500 stands for zero in the data rows.
Each row is a mix of 3 hidden patterns, all the same size, taken from one set. Each row also carries a little noise. Patterns are numbered 0, 1, 2 and so on, in the order they first appear below.
Each row in order, then the numbers of its patterns, largest weight first:
tensor([586, 502, 603, 429, 593, 428, 544, 434, 540, 509, 503, 429, 503, 535, 485, 412, 495, 576, 534, 430, 471, 377,
        585, 544]) 0 1 2
tensor([410, 459, 463, 579, 480, 588, 666, 427, 516, 456, 503, 493, 502, 475, 466, 641, 462, 568, 603, 547, 366, 504,
        524, 618]) 3 4 2
tensor([525, 499, 401, 517, 515, 700, 637, 446, 506, 472, 380, 530, 404, 623, 464, 502, 521, 446, 691, 553, 330, 486,
        575, 707]) 4 1 5
tensor([565, 554, 405, 451, 536, 588, 686, 461, 436, 551, 385, 592, 429, 673, 455, 436, 571, 444, 666, 502, 224, 415,
        551, 736]) 1 5 4
tensor([548, 514, 334, 433, 500, 606, 606, 520, 460, 499, 305, 464, 492, 480, 457, 298, 561, 479, 543, 579, 383, 443,
        410, 505]) 5 6 7
tensor([554, 458, 396, 400, 505, 642, 648, 450, 474, 550, 364, 571, 381, 623, 423, 449, 517, 420, 689, 536, 314, 557,
        503, 686]) 5 4 1
tensor([537, 447, 359, 359, 568, 643, 653, 379, 384, 582, 332, 480, 357, 577, 476, 470, 378, 463, 671, 710, 372, 563,
        515, 653]) 5 2 4
tensor([367, 469, 609, 504, 568, 395, 451, 507, 485, 549, 472, 369, 688, 329, 672, 483, 361, 632, 371, 605, 417, 373,
        419, 500]) 7 8 2
tensor([431, 471, 413, 451, 546, 589, 616, 418, 481, 551, 383, 467, 478, 539, 513, 502, 347, 463, 559, 644, 441, 528,
        498, 638]) 2 4 5
tensor([443, 548, 531, 575, 585, 434, 641, 501, 408, 566, 470, 356, 789, 369, 575, 532, 442, 621, 463, 594, 293, 399,
        440, 548]) 2 7 1
tensor([494, 544, 513, 499, 548, 515, 513, 471, 376, 557, 460, 422, 585, 439, 525, 493, 413, 558, 482, 562, 429, 536,
        425, 531]) 2 5 7
tensor([534, 594, 392, 535, 560, 621, 771, 582, 493, 603, 347, 438, 536, 607, 453, 332, 606, 499, 592, 529, 318, 295,
        572, 665]) 1 6 5
tensor([548, 605, 494, 528, 523, 435, 646, 509, 572, 488, 417, 438, 538, 541, 493, 410, 622, 534, 536, 366, 434, 335,
        586, 567]) 1 0 6
tensor([467, 491, 537, 468, 593, 546, 663, 413, 549, 589, 473, 536, 527, 628, 610, 489, 466, 547, 594, 500, 351, 400,
        618, 773]) 1 8 4
tensor([400, 442, 560, 421, 560, 522, 550, 438, 561, 552, 451, 569, 484, 618, 561, 489, 439, 493, 529, 533, 463, 468,
        581, 700]) 8 4 1
tensor([454, 484, 470, 566, 400, 735, 690, 427, 608, 460, 520, 584, 412, 588, 409, 712, 531, 403, 682, 548, 376, 634,
        533, 605]) 4 3 9
tensor([486, 641, 582, 552, 532, 544, 538, 583, 417, 628, 663, 408, 719, 475, 545, 585, 477, 437, 425, 658, 476, 563,
        446, 380]) 9 7 2
tensor([618, 513, 520, 517, 473, 329, 538, 610, 577, 387, 465, 351, 576, 364, 534, 420, 586, 546, 454, 411, 422, 373,
        433, 365]) 7 0 6
tensor([466, 443, 550, 334, 656, 490, 517, 358, 371, 678, 308, 484, 523, 549, 653, 436, 230, 541, 503, 704, 409, 480,
        422, 700]) 2 5 8
tensor([470, 458, 465, 539, 489, 516, 606, 496, 478, 465, 490, 457, 571, 436, 577, 583, 401, 551, 521, 632, 401, 516,
        458, 539]) 2 4 7
tensor([478, 513, 512, 679, 435, 468, 609, 539, 459, 400, 501, 442, 693, 401, 524, 547, 597, 649, 545, 380, 137, 383,
        402, 518]) 7 3 1
tensor([499, 563, 540, 592, 526, 507, 612, 548, 465, 524, 560, 495, 616, 519, 522, 502, 598, 541, 472, 436, 346, 453,
        498, 533]) 1 7 9
tensor([551, 519, 480, 573, 559, 547, 649, 489, 409, 595, 417, 464, 579, 527, 525, 424, 501, 527, 549, 539, 340, 422,
        511, 710]) 1 2 5
tensor([472, 655, 489, 651, 446, 686, 727, 507, 479, 567, 522, 587, 641, 534, 424, 613, 665, 519, 650, 398, 200, 382,
        609, 697]) 1 3 9
tensor([552, 505, 454, 462, 539, 533, 504, 463, 377, 560, 421, 462, 583, 447, 526, 491, 425, 486, 510, 573, 347, 509,
        384, 549]) 5 2 7
tensor([516, 550, 392, 491, 517, 520, 615, 643, 530, 480, 363, 380, 576, 412, 514, 363, 590, 494, 478, 566, 427, 404,
        420, 455]) 6 7 5
tensor([555, 486, 512, 471, 529, 515, 616, 428, 597, 429, 463, 494, 377, 565, 462, 536, 513, 472, 637, 414, 458, 519,
        562, 574]) 4 0 1
tensor([419, 451, 410, 608, 367, 664, 681, 349, 563, 428, 460, 490, 533, 418, 492, 716, 399, 551, 677, 556, 308, 505,
        508, 662]) 3 4 2
tensor([478, 491, 427, 526, 420, 600, 711, 405, 460, 500, 412, 486, 616, 419, 431, 597, 400, 534, 657, 592, 179, 474,
        446, 652]) 3 2 5
tensor([452, 474, 518, 367, 610, 475, 578, 541, 696, 569, 382, 395, 494, 567, 598, 299, 479, 525, 426, 547, 663, 325,
        589, 464]) 6 8 0
tensor([514, 593, 358, 451, 493, 671, 732, 539, 524, 575, 318, 453, 487, 564, 444, 287, 580, 493, 625, 557, 448, 397,
        553, 607]) 6 5 1
tensor([494, 500, 465, 530, 416, 521, 654, 510, 624, 424, 434, 475, 515, 453, 404, 454, 545, 557, 589, 428, 403, 353,
        504, 509]) 3 6 0
tensor([458, 593, 459, 600, 493, 541, 669, 584, 521, 523, 414, 404, 641, 427, 500, 421, 603, 587, 522, 452, 380, 292,
        532, 547]) 1 6 7
tensor([452, 478, 529, 564, 495, 570, 627, 469, 500, 510, 500, 551, 610, 553, 529, 572, 537, 565, 598, 457, 290, 394,
        541, 665]) 3 1 8
tensor([409, 478, 502, 611, 538, 480, 583, 509, 398, 521, 484, 359, 653, 407, 553, 592, 353, 584, 475, 637, 431, 515,
        441, 502]) 2 7 4
tensor([574, 512, 480, 541, 414, 526, 551, 517, 441, 423, 442, 457, 522, 324, 426, 494, 522, 557, 553, 445, 135, 465,
        347, 444]) 7 5 3
tensor([711, 620, 634, 490, 624, 478, 622, 556, 567, 568, 543, 529, 486, 662, 490, 454, 644, 509, 540, 347, 425, 439,
        629, 585]) 1 0 9
tensor([532, 427, 400, 443, 455, 621, 575, 435, 467, 407, 351, 516, 377, 571, 486, 540, 487, 408, 647, 573, 351, 597,
        477, 599]) 4 5 7
tensor([570, 605, 449, 466, 612, 574, 664, 454, 353, 566, 386, 529, 545, 586, 502, 398, 540, 516, 584, 537, 234, 453,
        540, 742]) 1 5 2
tensor([317, 496, 419, 440, 607, 536, 606, 508, 611, 649, 363, 300, 652, 444, 618, 400, 381, 613, 396, 737, 618, 325,
        552, 571]) 6 2 8
tensor([563, 534, 411, 453, 468, 644, 601, 461, 427, 514, 438, 600, 421, 577, 402, 521, 530, 402, 679, 527, 329, 599,
        497, 589]) 5 3 9
tensor([557, 510, 458, 468, 517, 508, 659, 561, 733, 458, 408, 409, 433, 544, 448, 374, 517, 495, 539, 521, 611, 371,
        606, 456]) 6 0 4
tensor([494, 543, 350, 424, 538, 612, 635, 524, 489, 570, 341, 432, 510, 495, 527, 354, 491, 485, 514, 638, 465, 426,
        480, 590]) 6 5 2
tensor([568, 464, 549, 454, 528, 476, 558, 370, 629, 389, 479, 485, 349, 583, 429, 520, 485, 487, 583, 385, 453, 495,
        582, 488]) 0 4 3
tensor([594, 436, 560, 406, 688, 422, 532, 400, 427, 582, 390, 360, 534, 550, 533, 445, 273, 542, 543, 570, 507, 533,
        524, 535]) 2 0 5
tensor([676, 540, 562, 398, 659, 477, 642, 494, 483, 552, 389, 534, 445, 661, 446, 334, 619, 502, 612, 345, 302, 403,
        575, 638]) 1 0 5
tensor([458, 480, 458, 582, 363, 670, 630, 435, 607, 469, 555, 553, 464, 541, 409, 714, 524, 440, 642, 553, 361, 584,
        524, 589]) 3 4 9
tensor([542, 497, 456, 521, 435, 568, 591, 475, 434, 495, 433, 557, 508, 527, 437, 499, 538, 490, 607, 497, 269, 473,
        485, 630]) 5 3 1
tensor([479, 547, 522, 540, 466, 513, 515, 627, 538, 461, 499, 387, 616, 391, 506, 470, 579, 524, 444, 564, 495, 469,
        502, 341]) 7 6 9
tensor([500, 491, 467, 496, 501, 488, 576, 566, 469, 525, 397, 461, 555, 408, 490, 388, 540, 541, 494, 535, 375, 443,
        384, 489]) 7 5 6
tensor([528, 497, 578, 502, 648, 466, 617, 443, 456, 618, 443, 399, 661, 508, 577, 446, 387, 639, 489, 523, 397, 391,
        584, 656]) 2 1 0
tensor([714, 545, 562, 396, 626, 426, 535, 454, 500, 499, 416, 475, 425, 653, 434, 338, 547, 496, 575, 369, 388, 394,
        598, 560]) 0 1 5
tensor([366, 415, 382, 595, 377, 707, 738, 386, 565, 420, 413, 526, 509, 529, 458, 730, 366, 493, 704, 605, 307, 542,
        525, 662]) 4 3 2
tensor([393, 564, 568, 461, 630, 520, 513, 457, 497, 781, 601, 508, 624, 584, 676, 631, 351, 446, 419, 722, 611, 547,
        566, 547]) 9 2 8
tensor([416, 508, 485, 565, 521, 498, 623, 561, 471, 521, 428, 248, 737, 304, 597, 455, 424, 651, 431, 668, 419, 384,
        443, 465]) 2 7 6
tensor([528, 492, 371, 402, 520, 626, 620, 495, 506, 489, 367, 479, 367, 583, 427, 457, 518, 417, 616, 556, 448, 559,
        486, 623]) 5 4 6
tensor([363, 481, 424, 554, 549, 611, 668, 465, 569, 534, 401, 352, 593, 440, 530, 491, 421, 579, 494, 681, 497, 445,
        503, 618]) 2 6 4
tensor([587, 479, 538, 461, 655, 375, 598, 527, 666, 479, 433, 296, 529, 529, 474, 335, 434, 534, 449, 526, 678, 358,
        560, 423]) 0 6 2
tensor([367, 407, 583, 457, 621, 373, 444, 428, 472, 576, 450, 433, 591, 445, 676, 443, 293, 619, 390, 525, 433, 394,
        476, 507]) 8 7 2
tensor([556, 568, 414, 522, 492, 628, 686, 418, 388, 521, 359, 586, 556, 603, 413, 443, 602, 505, 690, 434,  95, 420,
        541, 762]) 1 5 3
tensor([540, 507, 589, 592, 568, 380, 489, 537, 468, 486, 517, 295, 672, 325, 555, 480, 395, 646, 400, 500, 357, 466,
        411, 390]) 7 2 0
tensor([493, 563, 499, 603, 522, 466, 609, 632, 517, 473, 467, 391, 608, 392, 488, 451, 622, 563, 472, 465, 280, 354,
        461, 493]) 7 1 6
tensor([447, 517, 423, 544, 517, 536, 689, 564, 550, 575, 404, 438, 626, 517, 524, 384, 523, 546, 483, 580, 529, 349,
        547, 587]) 6 1 2
tensor([585, 668, 512, 476, 608, 570, 667, 514, 411, 655, 509, 547, 537, 698, 497, 520, 640, 449, 553, 502, 353, 442,
        574, 686]) 1 9 5
tensor([402, 491, 289, 574, 400, 741, 789, 505, 722, 412, 354, 401, 485, 541, 420, 531, 554, 493, 680, 594, 456, 398,
        532, 603]) 6 4 3
tensor([540, 467, 482, 493, 493, 463, 564, 450, 503, 436, 447, 541, 444, 533, 408, 499, 467, 477, 647, 357, 356, 459,
        532, 555]) 3 0 5
tensor([526, 515, 495, 458, 520, 531, 610, 448, 537, 464, 427, 503, 385, 589, 464, 527, 520, 461, 611, 445, 440, 465,
        620, 603]) 4 1 0
tensor([498, 551, 523, 610, 471, 483, 560, 512, 445, 419, 501, 481, 613, 402, 493, 534, 612, 607, 510, 404, 242, 387,
        400, 495]) 7 1 3
tensor([486, 544, 293, 412, 449, 656, 678, 534, 524, 495, 308, 473, 514, 488, 455, 335, 561, 452, 628, 553, 432, 441,
        489, 549]) 6 5 3
tensor([571, 564, 450, 362, 543, 687, 547, 452, 490, 614, 560, 570, 393, 745, 486, 548, 546, 275, 616, 588, 527, 703,
        559, 519]) 9 5 4
tensor([533, 527, 563, 531, 628, 383, 624, 419, 504, 547, 449, 323, 621, 551, 521, 485, 420, 560, 475, 490, 491, 404,
        557, 555]) 2 0 1
tensor([376, 477, 483, 474, 429, 588, 597, 492, 596, 455, 465, 481, 537, 488, 459, 518, 510, 560, 524, 555, 392, 372,
        517, 571]) 3 6 8
tensor([662, 432, 424, 317, 539, 611, 556, 382, 527, 439, 384, 511, 242, 693, 410, 461, 467, 327, 722, 457, 426, 636,
        576, 556]) 5 4 0
tensor([625, 585, 608, 545, 559, 372, 574, 595, 498, 421, 499, 365, 648, 392, 520, 455, 598, 636, 463, 361, 229, 357,
        442, 416]) 7 1 0
tensor([450, 507, 514, 612, 466, 435, 569, 510, 443, 486, 516, 348, 740, 257, 538, 613, 440, 647, 461, 526, 245, 405,
        354, 430]) 7 2 3
tensor([542, 452, 493, 484, 530, 538, 677, 407, 592, 406, 461, 493, 354, 622, 461, 521, 508, 465, 694, 442, 425, 513,
        629, 619]) 4 0 1
tensor([488, 494, 492, 596, 374, 531, 513, 484, 498, 397, 468, 476, 593, 401, 423, 584, 543, 571, 587, 438, 119, 471,
        385, 498]) 3 7 5
tensor([587, 519, 617, 458, 595, 361, 445, 492, 530, 469, 518, 359, 559, 425, 541, 447, 428, 609, 401, 441, 489, 442,
        466, 371]) 0 7 2
tensor([444, 558, 438, 596, 381, 630, 674, 491, 615, 502, 553, 483, 552, 494, 451, 559, 584, 497, 552, 478, 445, 434,
        547, 554]) 3 6 9
tensor([577, 527, 590, 460, 530, 444, 498, 494, 561, 556, 575, 441, 460, 582, 507, 486, 427, 480, 450, 481, 600, 528,
        578, 448]) 0 9 2
tensor([531, 495, 449, 468, 534, 533, 649, 522, 709, 444, 360, 395, 389, 550, 453, 384, 523, 495, 512, 518, 603, 428,
        569, 504]) 6 0 4
